Each row is where one point has got to under a steady rotation. How many steps took it there?
The counts run from 0 to 426.
[156 104 149 157 123 200 143 172 153 129 127  89 104 127 119 143  96 107
 119 143 159 103 123 129 115 162 112 130 127  79 135 109 141 183 132 148
 147 169 139 152 127 153 178 128  96 136 150  83 128  95 137 179 125 146
 104 134 145 113] => 197
[130 125 157 138 106 170 137 118 128 112 124 108 142 121 141 174  92 122
 122 148 132  84  95  96 105 146  91 133 110  80 142 131 119 137 123 108
 119 139 125 193 111 123 151 128  57 138 143  82 118 130 156 149 141 125
  92 172 147  65] => 306
[148 111 146 138  98 131  90 100 150 117 161 100 147 115 130 153 109 133
 148 148 137  91 113  81 137 133  90 109 147  79 136 105  76 133 129 116
 100 146 130 169 119 125 122 125  75 122 141 103 134 103 161 172 156 144
  91 171 121  62] => 299
[169 115 124 105 112 127 111 165 181 104 135 125 130 123 133 159 107  92
 140 147 125 113 136 106 130  93  86  90 147 106 147 125  67 170 110 157
 102 133 142 146 116 190 114 140 109  99 143 100 129  92 123 192 160 164
 136 126 117 118] => 96
[132 136 133 143 108 149 139 114 149 138 138  87 142 120 118 136  93 115
 131 131 129 103  80  91 101 146  80 132 113  86 106 112 123 142 116 126
 126 158 133 168 119 140 132 146  54 148 162  85 135 113 144 171 140 147
  80 158 145  61] => 155
[130 167 120 128 127 139 111 171 129 134 103 108 137 148 131 158 124 133
 160 177 107 105 191 108 126 121 104 101 169  95 136 115 101 143 144 173
 142 167 183 152 112 134 141 138 106 101 171  68 126 125 140 153 111 181
 137 152 112 115] => 128
[141 180 120 143 102 142 143 149 146 142 122  82 131 134 135 133 103 111
 144 150 115 122 152  94 143 135  94 121 149  97 105  88 117 150 139 144
 131 174 141 151 139 151 168 123 100 153 141  87 150  81 146 193 144 185
 119 180 124 108] => 285
[170 131 127 108 110 126 120 178 179 113 131 134 137 135 134 157 113  93
 140 149 133 103 135 115 121  95  93  83 149 100 149 119  61 175 123 156
 106 140 147 156 105 169 114 127 110 103 151 114 131  87 119 178 156 175
 143 128 124 124] => 94
[169  97 161 139 114 190  90 161 149 118 132 105 126 143 139 136 120 112
 151 155 152  96 162 117 154 155 105  98 166  80 130 106 117 174 148 161
 140 160 143 160 120 145 147 116 126 125 137  97 144  82 140 183 147 159
 119 155 114 118] => 53
[125 132 153 119 133 155 114 168 117 107 121 121 134 121 159 177  86 119
 109 179 153  94 163 119 126 114  85 115 154  67 176 118  74 130 128 139
 118 117 106 183  92 119 160 136  91 100 146  85 126 146 142 145 147 138
 129 147 126 120] => 219
[131 123 158 111  97 152 127 120 134 108 110 111 134 119 148 202 100 152
 158 150 106  98 116 116 103 135 121 139 153 110 165 146 120 165 135 122
 115 136 188 160 137 130 151 121  75 122 148  57 106 121 134 153 124 130
 118 172 167  86] => 30
[132 129 140 150 126 158 118 174 147 143 121  77 120 131 147 135  98 133
 125 142 157 126 153 111 118 124  85 111 139  97 137 130 101 142 132 168
 158 175 137 141 113 150 171 168  63 122 166  52 117 161 135 167 121 116
  94 126 122 132] => 357
[173 124 153 147 101 176 123 166 152 129 123  95 124 143 145 139 115 116
 155 140 152 100 143 125 142 156 111 102 162  87 127 103 118 184 157 148
 139 172 156 154 131 142 164 105 113 147 143 102 141  70 144 180 147 168
 119 163 132 131] => 50
[130 141 124 125 114 108 130 138 125 103 114  85 134  98 136 196  91 157
 139 155 125 114 121  99 107 124 131 145 153 103 143 130  97 142 124 138
 119 147 180 136 153 132 153 131  60 103 162  61 100 141 150 153 115 159
  97 162 153  93] => 266
[171 129 115 120 139 141 121 173 127  80  89 105 153 109 151 166 101  94
 144 146 139  99 130 101 110 124  92 108 132  92  92 136 116 157 124 162
 125 132 127 175 154 197 119 145  83 114 142  87 125 107 141 165 163 164
 108 147 122 119] => 251
[177 128 116 119 121 125 113 165 166 109 110 106 146 121 141 146 108 100
 162 136 130 117 115  95 113 107  80  86 137 115  96 142 100 161 118 166
 128 159 154 143 135 199 112 154  79 122 151  94 123 104 137 189 158 158
 109 134 115 122] => 247
[152 143 118 119 111 115 101 151 138  93 111 112 166 140 155 174 130 138
 145 139 123 100 151  93 124 107 122  93 152 102 117 128  81 142 157 178
 115 158 177 161 135 155 117 124  77  90 157  73 125 123 118 129 130 170
 120 165 117  85] => 407
[116 125 160 124 112 167 122 157 164 141 147 122 121 148 134 146 100 126
 104 161 132 112 129 108 114 110  85 119 128  89 180 132  83 141 115 155
 140 144 142 157  65 118 152 155  73 102 168  71 118 165 118 157 111 127
 108 128 130  91] => 76
[140 152 129 113 103 129 139 143 121  93 102 104 136 111 152 204  99 139
 134 163 107 109 148 103 131 123 137 140 162 102 145 113 104 152 137 131
 104 135 168 158 156 136 169 104  89 113 134  76 115 109 150 152 130 173
 127 193 147 100] => 416
[118 148 129 121 128 161 145 153 120 119  99 101 121 120 118 182  96 141
 133 178  99 112 147 104 106 142 120 154 147  96 143 126 144 152 117 154
 143 144 178 146 130 130 167 139  93 106 165  50 109 142 143 162  97 166
 114 161 146  90] => 271
[143 140 119 115 133 159 145 180 173 137 120 129 123 142 110 132 104  84
 128 159 121 108 120 122  96 115  78 113 119  89 126 124 113 172 100 169
 138 136 146 159  89 168 119 154 104 116 180  91 137 105 111 185 131 182
 128 110 133 107] => 239
[137  98 171 131 117 173 115 145 124 102 131 101 123 110 152 169  80 124
 110 164 161 102 124 103 129 143  90 133 138  72 159 128 103 140 120 124
 130 130 104 173 109 124 173 141  76 125 137  83 115 148 161 164 143 114
  88 162 131 106] => 67
[159  88 156 148 105 190 133 153 168 134 141  87  95 118 113 152  92 120
 137 137 141 114 116 118 120 152 116 130 134 100 152 120 133 190 118 140
 139 167 158 127 129 156 176 130  97 133 144  74 115  99 143 199 121 131
 107 136 148 111] => 194
[125 139 149 116 119 127 120 159 141 121 139 124 129 126 145 177  91 127
 111 174 151 100 144 121 119 103  90 110 160  77 192 115  46 139 121 128
 107 120 130 167  84 105 148 131  82  99 163  94 123 141 140 145 140 150
 129 139 137 113] => 222
[138 182 119 136 127 133 127 180 124 131  90 103 138 142 139 163 122 134
 157 168 120  98 172 113 114 128 111 105 161  94 129 123 107 148 148 168
 146 177 184 155 120 126 149 129  93 109 176  75 116 130 146 140 111 183
 125 155 124 126] => 126
[158 133 144 124 106 171 141 173 162 113 120 128 134 148 152 173 112 100
 136 138 126  85 154 140 119 117 116  98 149  97 161 108  98 184 155 144
 105 145 147 182 121 160 149  98 115 122 136  95 140  70 111 157 155 159
 161 149 146 115] => 329
[173 126 115 119 131 136 115 168 147  94  98 106 144 113 145 157 104  96
 152 142 129 111 127  97 117 118  81  98 132 107  93 145 113 155 117 167
 128 143 137 161 145 209 121 156  81 120 141  85 123 106 139 183 158 157
 111 139 116 120] => 249
[161 130 156 143 109 139 103 171 133 116 116  91 137 126 175 159 105 128
 136 143 172 106 153 111 143 121  87  85 155  89 142 128  68 136 151 143
 131 169 120 161 119 140 167 130  68 131 140  96 117 138 163 153 151 123
 104 159 112 148] => 212
[172 122 126 106 111 126 111 172 179 109 133 132 133 128 132 159 112  95
 142 146 130 109 136 110 126  93  93  85 149 104 148 123  61 173 112 156
 106 139 148 152 114 179 114 134 107  99 149 108 131  89 122 187 159 167
 140 126 122 119] => 95
[123 151 142 138  93 166 151 143 176 146 135 108 141 160 148 150 107 117
 111 119 109 103 126 112 102 105 102 110 113 108 156 122  99 151 149 147
 120 168 153 176  99 143 154 130  58 128 156  62 132 127  93 136 123 127
 129 147 148  68] => 317
[123 158 138 114 112 139 167 165 155 136 122 113 112 116 129 166  67 106
 111 162 121 127 108 119  96 107  77 140 130  96 170 124  89 154  89 126
 123 123 129 150  97 143 170 151  75 134 161  81 120 131 139 189 135 150
 118 137 155 123] => 230
[137 117 171 134 114 162 126 156 133 121 130 123 126 129 142 170  95 133
 107 169 167  87 111 119 113 138  98 122 138  68 173 131  85 147 123 126
 132 139 132 177  82  88 161 129  70 116 165 100 110 148 152 139 128 137
  96 148 143 104] => 71
[149 137 146 122 107 186 148 175 156 116 107 126 132 149 158 171 107  94
 133 139 114  95 158 134 120 119 109 104 139 104 158 120 114 178 150 149
 117 144 141 189 119 171 164 110 111 134 128  80 136  84 109 158 151 144
 162 156 144 116] => 327
[149 144 116 124 135 161 124 170 129  91  87 118 164 140 147 160 119 111
 133 147 127  92 137  99 105 134 109 110 122  91  89 138 129 149 146 184
 141 150 155 184 131 168 119 139  78 107 162  74 125 125 117 130 132 173
 107 153 120  84] => 402
[174 126 115 120 124 131 111 167 158 100 103 106 148 118 141 150 107  97
 159 136 131 116 122  94 114 112  79  97 134 110  95 144 107 159 118 168
 126 147 144 153 142 205 114 155  82 120 147  89 123 106 140 189 156 154
 106 136 117 121] => 248
[161  91 153 142 122 188  87 157 142 114 143  97 132 134 136 134 114 108
 133 154 158  97 167 111 159 150 100 101 158  69 128  95 112 162 152 163
 131 147 121 167 120 151 144 125 119 110 136  91 152  86 133 178 150 150
 122 149 109 104] => 55
[127  93 148 117 108 177 126 134 160 112 152 119 116 125 122 177  95 122
 114 153 115 103 146 122 121 126 127 138 152  95 184 101 108 182 128 138
  98 119 156 154 122 149 154 114 118  98 138  65 134  95 104 174 132 146
 147 149 156  74] => 185
[145 135 134 108 127 134 142 155 145 113 122 131 125 109 110 161  85 108
 134 176 141  98  87 118  98 133  89 132 143  75 141 120  95 170  89 127
 116 107 148 157 100 123 114 134  98 118 175 116 125  97 146 179 146 197
 106 136 154 104] => 384
[173  73 153 140 120 164 114 155 141 104 131  94 105  97 125 180  91 124
 145 147 169  92 113 126 114 152 114 124 153  86 161 130 106 181 117 123
 124 145 146 141 141 147 157 124  95 116 148  95 102 101 167 180 142 133
 102 134 152 127] => 343
[149 137 136 111 127 163 146 177 169 141 114 139 116 141 107 146 103  91
 141 169 118 103 112 121  96 122  76 111 127  95 144 136 113 176  92 159
 143 136 163 154  84 150 124 155 104 120 178 100 124 111 130 190 127 173
 124 116 137 118] => 237
[158  89 154 144  99 176 134 147 173 132 147  87  96 118 113 156  95 128
 139 137 138 119 109 119 122 146 119 129 144 103 156 120 122 191 118 133
 131 169 168 125 132 153 172 127  93 132 146  79 114  95 140 201 125 132
 105 137 153 109] => 193
